[  45 -104   84 -103   67   16]  mevor
[ 1 -8  3  0 11 12]  gub
[ 12 -11   5  10  20  -8]  rez
[  4   0  -2 -15  10   4]  tav
[-38  -4   6  24 -22  -4]  vor
[ -6  24 -27 -26 -18  10]  Falip
[ -4  38 -38  50 -30  16]  satek
[-45  16   6 -44   2  40]  teba
[ -9 -24   9  16  21  15]  mem
[ 15 -25   9  21  16  -9]  Loted
perm: [-15  -2   0   4   4  10] => tav
present: [-8  3  0] => yes
miss gub: [ 1 12  0 -8 11] => [3]
present: [ -6  24 -27 -26] => yes
perm: [ 21  15  16  -9 -24   9] => mem
miss teba: [-45   2  16   6  40] => [-44]

[-70  28 -75 -31 -39  20  -9 -81 -33  10  22   8  13  -7 -34  24   4] -> sezek
[-53  12 -13  40 -39  20 -60 -49  10  51  52 -62  13  59   3  -7 -33] -> pive
[ 52  28  81  -7   7 -16  -9  61 -12  10 -47  27 -27 -26  31 -12 -52] -> fug
[-18  27 -24   4 -16   2  24 -65 -26 -17  42 -22  38  -7 -34  29  79] -> Vir
[-70 -82 -44   4  18  -7  16  14  -4 -58  22 -12  46  12 -34   3  42] -> Rofi
[-38  20 -60 -43  18 -43 -26  -2  18  -3 -18  -2 -19  21  31   8 -90] -> rogid
[-35 -19 -13 -55  53 -52   7  14  18 -86   2 -12  30  31   3  24 -52] -> rerid
[ 52  59   3 -19 -39  11   7 -65 -41  51 -18  27 -27 -54   3  19  23] -> bona
[ 52  12  65 -19  53 -52  -1  46  32 -17 -37  -2 -11  12  41  -7 -71] -> Sebag
[ 17 -50  65  76 -16  -7 -26  -2  -4  38  22 -62   5  31  22  -7  42] -> lub
[-53  12 -13  40 -39  20 -60 -49  10  51  52 -62  13  59   3  29 -33] -> Gop
q: [-1 46] => Sebag
q: [-18  27 -27] => bona
q: [-53  12 -13  40 -39  20 -60 -49  10  51  52 -62  13  59   3  29 -33] => Gop
q: [-18  27 -24   4 -16   2  24 -65 -26] => Vir
q: [-52  -1  46  32 -17 -37  -2 -11  12  41] => Sebag

[ 59 -20 -59   1   8 -41 -42] = tar
[  2 -59 -20 -42   8  59 -41] = neno
[  2  43 -20 -42   8  59 -41] = gazib
present: [  1 -59 -20  59] => no
present: [-59 -20] => yes
perm: [-41  59   8 -42 -20 -59   2] => neno

[ 56  18  48  49  51  -2  60  -5  -4  -4 -39 -24  28  32  45 -20  27 -24
 -27 -47 -44   4   5  -8   3 -33 -31 -12  -8   5  35  -2  29 -11   0  11
  12  22 -14  22   5  -5 -28  16 -36 -53 -60  -6  14 -64  44  19  10 -38
 -50 -57  47   3   9  42  -6  72]  Vas
[ 28  12  -4  -7   1  13  -5 -21  -1 -10 -58 -16  48  12  41 -27   9  12
  37   4  39  -4 -20 -54  40 -13  -2  11 -18  17  -6 -31  -7 -21   5  -1
 -38 -63   1   1  19   8  17 -69  -6 -26  28 -51  29  11  44  13   3 -64
  26   1 -45 -43 -14  29 -79  -3]  mame
[-51  11 -58  -7 -21  -7  -5  19  17 -38  17  12   8  12 -45 -13 -79  -1
  28  39  25  29 -27   9 -31  -1  37  13   1 -18 -63   1 -69  44 -20 -64
  -3 -21  40  -6  12  -2 -16  -4   4   5  48 -10  -4 -54  28   3 -27   1
  -6 -14 -43  41   1  29  11  13]  loku
[ 43  -5 -32  20  48 -41  27   1  34 -35 -23 -42  12   3  15 -26 -45  10
  -2  30   6   4 -49   6 -15 -26 -29  11  -7 -29 -15  38 -13  -9 -41   0
 -19   6  49   0  21 -37 -35 -54 -33 -55 -41 -22  -5  63 -41 -21   9  20
  34  38  -5 -25  -8 -50   0 -52]  seti
[ 56  18  48  49  51  -2  60  -5  -4  -4 -39 -24  28  32  45 -20  27 -24
 -27 -47 -44   4   5  -8   3 -33 -31 -12  -8   5  35  -2  29 -11   0  11
  12  22 -14  22   5  -5 -36   1 -59 -68  -1  12  -8 -86  41  -6 -48   8
  -7 -25 -76  76  -1  44  22  17]  Gosik
[ -1  41  13   4  25 -58 -64 -21  -7  11  12 -38 -31 -69   5  -2   1  -5
 -27  29   1  48  17  17  -6 -26  39  28 -54   1   3 -63  -6  29 -51  -4
 -10 -16  37 -43 -14  44  28  -4  -1  12  12 -45  40 -13  13 -18 -20 -79
  -3  11  -7   8   1  19 -21   9]  Rem
perm: [ 13  11  29   1  41 -43 -14  -6   1 -27   3  28 -54  -4 -10  48   5   4
  -4 -16  -2  12  -6  40 -21  -3 -64 -20  44 -69   1 -63 -18   1  13  37
  -1 -31   9 -27  29  25  39  28  -1 -79 -13 -45  12   8  12  17 -38  17
  19  -5  -7 -21  -7 -58  11 -51] => loku
q: [20 48] => seti
perm: [  1  25  12  12  40  -7  39  29  13   4 -54  17 -64   9  19 -58 -21  12
  17   1 -31 -43   3  44 -79 -63  48  -4  13 -20 -45  -6 -21  37 -69 -51
  -1  28  -2  11 -16 -14 -26 -13   8 -27  28  -6  -1  11  -7  -4  41   5
 -38  29  -5 -18  -3 -10   1   1] => Rem
perm: [-79 -69 -64 -63 -58 -54 -51 -45 -43 -38 -31 -27 -26 -21 -21 -20 -18 -16
 -14 -13 -10  -7  -7  -6  -6  -5  -4  -4  -3  -2  -1  -1   1   1   1   1
   3   4   5   8   9  11  11  12  12  12  13  13  17  17  19  25  28  28
  29  29  37  39  40  41  44  48] => Rem
q: [ 12  41 -27   9  12  37   4  39  -4] => mame
miss mame: [-18  48 -58  29  12  13  17  17   8 -79   3 -51  -7  28  26  -6 -16  44
 -54  41 -64  19 -13  -3 -21  29   9  40  -6  28  13 -43  -1 -31  37  12
   4 -21  11  -7 -26  -5   5 -20   1 -45  -4  -4  39   1  12   1   1 -14
 -38 -10  -1 -63  -2  11 -27] => [-69]
q: [ 56  18  48  49  51  -2  60  -5  -4  -4 -39 -24  28  32  45 -20  27 -24
 -27 -47 -44   4   5  -8   3 -33 -31 -12  -8   5  35  -2  29 -11   0  11
  12  22 -14  22   5  -5 -28  16 -36 -53 -60  -6  14 -64  44  19  10 -38
 -50 -57  47   3   9  42  -6  72] => Vas

[  56   95   15  -77  103    4   35  -94  -59   73 -101   11   65   57
  -19  -48   79   94   80  -75   35   70  -80    5] : farab
[-50 -48 -53 -30  71  61 -32  25  49 -99 -81   9  28  89 -50 -32  93  31
  -6  -2  17  92  14  11] : mamu
[ -31  -30  -42  -16   -1  -18   25  -23   -9    0  -30   94   29  -35
  -61   24 -102  -31   29   91   61  -82   83   79] : nugi
[-66  -2 -17  89  63 -66 -89 -14 -35 -36 -41  50  47  24 -93 -45  40 -22
 -76 -52 102 -33 -33 -11] : kosos
[ -65  -89   46   77    5  -42  -74  -47 -102  -74 -103    9  -43  -42
   45   25   26  -53  -48  -12  -47  -81   27   97] : fupu
[-99   4  23 -83 -70  92  82  41  17  22  51 -79 -74  19  -2 -14 -35 -56
 -21 -37 -47  84  74  12] : zope
[  45 -100  -47  -30  -28   -8   -9   16   79  -69   87    8  -48   43
  -99   59    0   62  -86  -98   47   54   69  -69] : tusa
[ 14  35  70 -64 -43 -46  49 -17  74   2  71 -34 -27 -27  96  99  99  68
  -6 -18 -25 -89 -18 -44] : Durad
[ 36 -21  35 -97 -74  23 -58 -43 -80  37 -20  46  80 -36  29 -61 -71  15
 -25 -99  98 -72  19  80] : daf
[  9 -32 -19  55 -91   7  53 -33  59 -64  32 -58 -58   5  46  49 100 -10
 -46 -24 -87 -23  38  80] : los
[  -3  103  -86   56  -71  -18   73   43   81   27   35  -80   65  -12
  -75   82   76   43 -101  -91  -89  -53   94    9] : zunub
[ -65   -1  -31  -87  -74  -18  -51  -18   -8 -103  -44   43   11  -77
   14  -11  -73   -1  -68   55   66   86  -30    5] : fiti
miss daf: [ 98 -36 -21  37 -61 -25  80 -74 -43  29 -80  23 -58  80 -20  15  46 -72
  19  35  36 -99 -71] => [-97]
present: [93 31 -6 -2] => yes
miss fupu: [ -42  -12   46  -42  -74 -102  -47  -81  -74    9  -89  -65   97    5
   27  -47   77 -103  -53   26   25  -48   45] => [-43]
present: [-99   4  23 -84] => no
miss daf: [ 36 -21 -80  15  46  80 -25  37 -58  23  80  29 -97 -36 -43 -99 -71  35
 -74 -61 -20  19  98] => [-72]
present: [  43 -101  -91] => yes

[-10  -3 -90   8]  rog
[ 3 -7  8  7]  Zofa
[  8 -10 -91  -3]  tono
q: [-90   8] => rog
q: [ -3 -90] => rog
miss tono: [-91  -3   8] => [-10]
q: [ 3 -7] => Zofa
miss tono: [ -3 -10   8] => [-91]
miss Zofa: [ 7  3 -7] => [8]
perm: [  8 -90  -3 -10] => rog

[-1 -1 -1  0 -2  0 -1 -3] -> Digul
[-49   5 -11 -22 -31  13 -49 -15] -> pag
[ 26  22  22 -22 -17 -36  49 -22] -> Kitef
[ 1 -3 -3  1 -1 -1  3 -2] -> nug
[-11 -49 -49 -22   5 -31  13  22] -> duvod
[-38 -33 -33  22 -99  67  55  -1] -> vur
[ 3  1  1  1 -2 -1 -3 -1] -> girof
[ -25  -73  -73   -4   71 -109  -44  -14] -> pada
miss pag: [ 13 -15 -22 -49 -11 -31 -49] => [5]
q: [-11 -49 -49 -22   5 -31  13] => duvod
miss duvod: [-49 -49  13  22 -22   5 -31] => [-11]

[ 52   8 -82   0   4  15] -> lolut
[-75  16  28 -19 -10  36] -> gidel
[-18  67  15  13 -18  70] -> Bufu
[ 49 -19 -16   1  37  60] -> setot
[  0   4   8  53 -82  15] -> bipov
[-18  13  15  69  67 -18] -> Fasa
q: [13 15 69] => Fasa
present: [ 8 53] => yes
perm: [ 70 -18  13  15  67 -18] => Bufu
perm: [ 13 -18  67 -18  69  15] => Fasa
perm: [-82   8   0  15   4  52] => lolut

[ -4   2  35  27   9   9 -65 -82]  kif
[  2  -4   9  27 -82   8  35 -65]  Detu
[ 27 -65 -81   2   9  35   9  -4]  Pegu
perm: [-65  35   8 -82  27   9  -4   2] => Detu
perm: [ -4   9  35   9   2 -81 -65  27] => Pegu
perm: [-82  -4   2  35  27   9   9 -65] => kif

[-13   1  23 -28  15]  puru
[-12  11 -14  -5  11]  sev
[-26  22 -16   0  15]  Vug
[-29  23 -13  24  16]  Zef
[ 11 -12  -5 -14  13]  pira
[ 77 -77   0 -31 -20]  vokag
[-27  23 -13   1  15]  Mekor
[-29  24 -14   1  16]  Sesob
[-20  14  -3  -1  16]  nipeb
[-12  11 -14  -5  13]  silir
[-29  24 -14   1  13]  kupi
perm: [-20  -3  -1  14  16] => nipeb
q: [-3 -1 16] => nipeb
miss sev: [ 11  -5  11 -14] => [-12]
q: [-12  11 -14  -5  13] => silir
q: [ 11 -12  -5 -14] => pira
perm: [ 15 -27  23 -13   1] => Mekor
miss Zef: [-13 -29  16  24] => [23]

[-13  36  23  34 -29   9 -72 -18 -19  -3   3  94] = Fofo
[ 41  44  13  50 -12 -15  14  42  64 -20 -12  21] = veve
[ 49 -25 -19  18   3  10  27  21 -26 -23  34  53] = timo
[ 41  14 -12  44  64 -20  51 -15  21 -12  13  42] = Mefi
q: [ 23  34 -29   9 -72 -18 -19  -3   3] => Fofo
perm: [-12  44  64 -20  51 -15  21 -12  13  42  41  14] => Mefi
present: [13 44] => no

[ 19 -70  91  25 -69]  vobug
[ 25 -70  19 -69  92]  veg
[ 25 -70  19  86  26]  bon
perm: [ 26  86  19 -70  25] => bon
q: [ 19 -69] => veg
present: [19 86] => yes
perm: [ 19 -69  92  25 -70] => veg
perm: [ 92  25 -70  19 -69] => veg
q: [-69  92] => veg
q: [-70  19  86] => bon

[ 47  36  46 -11 -48] : vifi
[-49  44  46 -10  37] : Pes
[-58  43 -28   5 -46] : vomo
[ 27 -61   0   1  72] : lavoz
[-13  69  14  -5 -84] : nobug
[-10  45  46 -49  37] : Guze
[ 85 -26  53 -11  24] : tis
present: [ -4 -84] => no
perm: [ 46  37  44 -49 -10] => Pes
perm: [ 37 -10  45  46 -49] => Guze

